In the rows, zero is written as 128.
Each path below is one point turned by a fixed rotation once a step. After each direction that follows a path, write how fast that rotation turns it, in degrees per step (0 if it stays still).
Each turn is a multiple of 5 degrees from 10 to 175, or 0.
Each row of a path follows its step; steps can be skipped.

step 0: [125 125 130 136 131 125 132 112 146 131 134 129 125 140 120 135 125 116
 133 133 137 136 124 129 124 130 131 125 123 110 117 123 133 124 124 126
 129 138 129 132 130 129 128 124 141 131 120 124 121 140 126 143 122 137
 131 127 140 126 127 133 117 115]
step 2: [140 135 134 123 135 132 127 122 126 128 126 127 125 151 122 133 125 120
 125 123 123 129 121 120 130 126 123 123 133 121 135 136 137 130 132 114
 116 108 120 127 123 128 118 129 131 115 126 123 129 136 118 132 116 125
 139 124 136 120 133 120 135 129]
step 4: [128 124 128 126 137 132 122 138 119 127 122 134 126 124 116 130 114 131
 119 128 122 125 128 132 124 133 127 131 129 135 123 140 129 145 122 122
 131 130 134 133 150 127 112 128 122 107 133 121 133 124 122 127 127 126
 125 142 121 123 132 127 131 139]
step 5: [138 128 120 119 127 123 138 130 119 137 133 129 136 127 119 125 133 141
 131 127 132 135 113 125 144 121 125 144 133 131 126 119 132 121 131 132
 126 121 125 124 123 124 116 124 121 136 125 122 121 121 140 120 131 114
 136 120 124 124 116 140 125 131]
step 6: [118 109 121 129 133 122 128 132 137 137 132 132 129 119 126 123 145 117
 140 133 122 131 131 134 130 131 120 127 139 134 130 131 124 125 128 120
 140 132 140 133 137 118 126 118 137 125 127 127 137 122 119 127 130 127
 119 135 125 135 141 130 114 120]
step 7: [127 133 136 133 127 149 138 132 121 118 117 122 128 119 133 127 140 130
 118 132 132 126 126 145 136 133 128 129 126 124 122 120 131 132 123 137
 139 134 122 118 122 130 123 134 123 128 117 125 132 126 137 132 132 108
 127 131 131 141 133 132 134 133]
step 8: [124 117 130 113 130 128 130 122 135 136 137 138 132 144 137 132 138 140
 133 133 113 134 138 139 130 135 117 128 119 114 133 124 126 116 138 127
 123 125 131 125 119 129 129 121 133 133 130 129 123 137 131 128 127 130
 117 127 128 125 132 113 133 132]
step 9: [123 133 129 143 124 128 122 124 132 128 128 122 120 123 130 115 127 129
 133 125 125 118 141 122 125 139 139 111 130 120 124 128 121 122 118 131
 129 135 120 128 120 122 128 131 135 133 113 119 132 119 129 125 146 137
 136 128 125 135 133 133 145 119]
step 10: [135 136 127 127 142 135 134 134 129 126 134 127 127 125 128 137 120 134
 115 132 128 118 125 121 126 125 124 133 123 125 134 133 138 128 128 128
 121 131 127 117 127 139 135 135 129 134 129 132 118 124 125 135 128 147
 114 145 141 125 135 114 132 144]
Speeds:
[124 128 128 128 130 132 126 124 130 130 127 124 129 127 130 131 131 124
 125 128 130 128 125 130 128 127 124 126 128 132 130 129 127 127 131 126
 125 127 129 124 125 126 130 128 128 126 128 129 129 125 128 129 127 125
 129 128 129 128 129 130 125 127] | 70
